Look-ups in named tables: a row name and a column name give one cell, copied from the table.

pomevut:
         pedaza  roranup  ditab  gof  tebeki  pim  lemimut  nurofef  silam  noki
namu        124      143    148  171     101  193      133       61    157    67
dok          95      118    157  157     142   35      137       51    114   174
kabafi      214      148     35   81     148  173       57      152     98    96
vus         178      162    149  179      65   81      147      208     81   201
valo         35      173     78   85     202  175      158       69     63    59
sunuraz     182      101    151  146     172   61      161      179     31   190
fur         193      119    123  129     145   53      125      194    115   215

silam of kabafi = 98
noki of vus = 201
tebeki of namu = 101
ditab of vus = 149
lemimut of vus = 147
silam of dok = 114
ditab of kabafi = 35

gep
columns: sus, sug, vira, levozav, devonu, garu, gime, fumeti, nof
migomi: [115, 112, 159, 168, 180, 160, 166, 129, 144]
zutafi: [112, 110, 160, 171, 185, 163, 167, 127, 147]
nezopi: [138, 209, 100, 97, 86, 137, 74, 130, 177]
fufa: [206, 121, 170, 155, 145, 118, 190, 190, 98]
tafi: [208, 113, 175, 161, 152, 119, 199, 193, 93]
buvifo: [102, 244, 75, 80, 72, 154, 30, 101, 215]
zito: [216, 99, 189, 174, 166, 121, 220, 201, 85]
zuv: [103, 236, 78, 83, 76, 152, 36, 102, 211]
fesev: [99, 231, 81, 86, 81, 154, 40, 101, 209]
mirem: [119, 108, 164, 173, 186, 161, 173, 132, 143]

What is the nof of zuv in gep? 211
What is the levozav of fufa in gep? 155
What is the vira of fufa in gep? 170
What is the fumeti of zito in gep? 201
What is the nof of nezopi in gep? 177
What is the devonu of nezopi in gep? 86
What is the garu of nezopi in gep? 137
What is the devonu of zuv in gep? 76
What is the garu of zito in gep? 121

lebevu =
,tasat,pared,lut,gib,notefa,zinoki
vafe,23,81,65,49,87,83
makuzo,60,71,65,64,42,74
besa,75,73,71,69,59,74
res,75,73,75,74,80,70
vup,38,77,65,54,54,80
mimil,53,71,72,88,69,57
lif,67,71,68,69,77,74
veden,67,71,76,74,95,70
lasuvaf,67,71,68,69,72,74
guzeded,16,84,66,49,67,83
zunifu,67,71,68,69,40,74
kogit,53,71,71,88,47,57

res, gib: 74
mimil, pared: 71
besa, notefa: 59
veden, tasat: 67
lasuvaf, zinoki: 74
makuzo, lut: 65
lif, pared: 71
vafe, zinoki: 83
lif, zinoki: 74
besa, zinoki: 74
makuzo, notefa: 42
res, notefa: 80
veden, notefa: 95
mimil, notefa: 69
besa, tasat: 75
makuzo, gib: 64
makuzo, tasat: 60
vup, notefa: 54
lasuvaf, pared: 71
Which row has the largest lut? veden

fikog:
         geto  vuk  lusiga  datekep  gepa  bal  tati
mik        62   61      55      164   174   58   197
fovige    134  141      57       67    79   58   105
dez        54   54     131       52    52  178    54
buguka     61   61      86       54    53  110    53
midig      94   97      53       73    80   55    95
zun        78   81      83       53    53  128    54
kidup      84   87      52       71    76   53    87
tal        54   55     173       63    56  206    52
soz       175  187      58       54    53   57    52
lirozez    54   54      91       66    64  102    62

What is the lusiga of zun in fikog? 83
What is the geto of soz in fikog? 175
What is the vuk of lirozez in fikog? 54
What is the datekep of buguka in fikog? 54
What is the bal of tal in fikog? 206
What is the lusiga of midig in fikog? 53
What is the geto of dez in fikog? 54
What is the lusiga of buguka in fikog? 86
What is the tati of tal in fikog? 52
What is the datekep of fovige in fikog? 67
What is the tati of mik in fikog? 197
What is the lusiga of fovige in fikog? 57

Table der
|  | dob | tus | rukolim | gadalif | bog | nuduv |
|---|---|---|---|---|---|---|
| lususaf | 12.60 | 16.26 | 14.02 | 3.99 | 11.22 | 2.04 |
| sofeneg | 24.15 | -20.84 | -25.06 | 40.63 | -32.98 | 37.10 |
| gaz | 24.69 | -48.12 | -52.82 | 57.47 | -62.80 | 53.44 |
| kor | 83.08 | 64.66 | 54.37 | 64.11 | 39.79 | 57.72 |

What is the tus of lususaf in der?
16.26
What is the rukolim of kor in der?
54.37
What is the bog of kor in der?
39.79
What is the bog of gaz in der?
-62.80
What is the nuduv of sofeneg in der?
37.10
What is the dob of kor in der?
83.08
What is the dob of lususaf in der?
12.60
What is the bog of lususaf in der?
11.22
What is the gadalif of kor in der?
64.11
What is the rukolim of sofeneg in der?
-25.06
What is the rukolim of gaz in der?
-52.82
What is the gadalif of lususaf in der?
3.99
What is the gadalif of gaz in der?
57.47
What is the nuduv of lususaf in der?
2.04
What is the tus of kor in der?
64.66
What is the gadalif of sofeneg in der?
40.63
What is the tus of sofeneg in der?
-20.84

tumigad =
,sef,someban,vep,viv,lagepig,fipe
fiv,100,53,137,198,142,130
zep,185,140,143,68,95,123
sor,118,217,68,157,129,111
tepup,167,214,124,17,92,127
gis,107,46,143,244,110,117
nog,117,171,89,174,128,110
nimovid,74,45,150,201,126,142
degeted,126,24,181,102,136,147

What is the sef of tepup in tumigad?
167
What is the someban of degeted in tumigad?
24
What is the vep of degeted in tumigad?
181
What is the sef of sor in tumigad?
118
What is the someban of tepup in tumigad?
214
What is the lagepig of nog in tumigad?
128
What is the viv of gis in tumigad?
244
What is the lagepig of fiv in tumigad?
142
What is the fipe of degeted in tumigad?
147
Row with the largest someban: sor

Table ton
,dob,luduki,dar
nide,68,78,56
per,119,28,65
visebu,54,145,227

nide, luduki: 78
nide, dar: 56
visebu, dar: 227
per, dob: 119
nide, dob: 68
per, dar: 65
visebu, luduki: 145
visebu, dob: 54
per, luduki: 28

rovipid =
fields: metipi, tole, mur, baziraf
gumad: [128, 118, 148, 142]
mezol: [101, 199, 197, 48]
gozemek: [114, 119, 175, 132]
durenu: [138, 95, 193, 148]
lolazip: [145, 96, 209, 153]
pog: [131, 90, 163, 168]
vumiko: [137, 122, 217, 118]
rifoled: [67, 85, 127, 138]

gozemek, tole => 119
rifoled, tole => 85
mezol, mur => 197
vumiko, baziraf => 118
durenu, baziraf => 148
vumiko, metipi => 137
pog, baziraf => 168
gumad, baziraf => 142
lolazip, baziraf => 153
gumad, mur => 148
gozemek, metipi => 114
gozemek, baziraf => 132
gumad, metipi => 128
gumad, tole => 118
durenu, metipi => 138
mezol, tole => 199

kuve:
      vabizi  mip  lal  mupemo  gup  kifa  vige  dopode  big
kug      123  188   65      37  113   132   124     163   36
zife     105  192   92      16  124    96   160     148   21
fiz      132  181   65      55  101   147   144     157   38

fiz, mip -> 181
zife, gup -> 124
zife, vabizi -> 105
fiz, dopode -> 157
fiz, vabizi -> 132
kug, vabizi -> 123
zife, big -> 21
kug, vige -> 124
kug, kifa -> 132
fiz, vige -> 144
zife, mip -> 192
zife, lal -> 92
kug, dopode -> 163
zife, kifa -> 96
kug, mip -> 188
zife, vige -> 160
fiz, big -> 38
zife, mupemo -> 16
kug, lal -> 65
kug, big -> 36

zam:
          muz  detim   tiv  fanirel
mot      5.01   5.17  6.54     5.59
zab      4.63   5.95  4.94     3.11
tir      6.32   5.53  7.49     4.79
narokin  5.38   5.48  4.30     4.14
dum      3.90   5.40  2.74     3.78
mukesip  7.67   5.97  2.45     5.60
por      3.00   5.43  5.02     3.56
fad      6.98   4.95  6.45     5.92
sop      5.41   5.35  3.38     4.04
reb      5.00   5.39  4.43     4.99
gedarib  5.28   4.51  5.42     5.67
dubebip  5.94   4.93  4.84     5.49
kunob    5.63   4.73  5.30     5.75

detim of zab = 5.95
detim of reb = 5.39
fanirel of sop = 4.04
fanirel of narokin = 4.14
fanirel of por = 3.56
muz of gedarib = 5.28
tiv of narokin = 4.30
tiv of dubebip = 4.84
tiv of tir = 7.49
detim of fad = 4.95
fanirel of gedarib = 5.67
tiv of fad = 6.45
fanirel of zab = 3.11
tiv of mukesip = 2.45
fanirel of kunob = 5.75
muz of narokin = 5.38
detim of dum = 5.40
muz of zab = 4.63

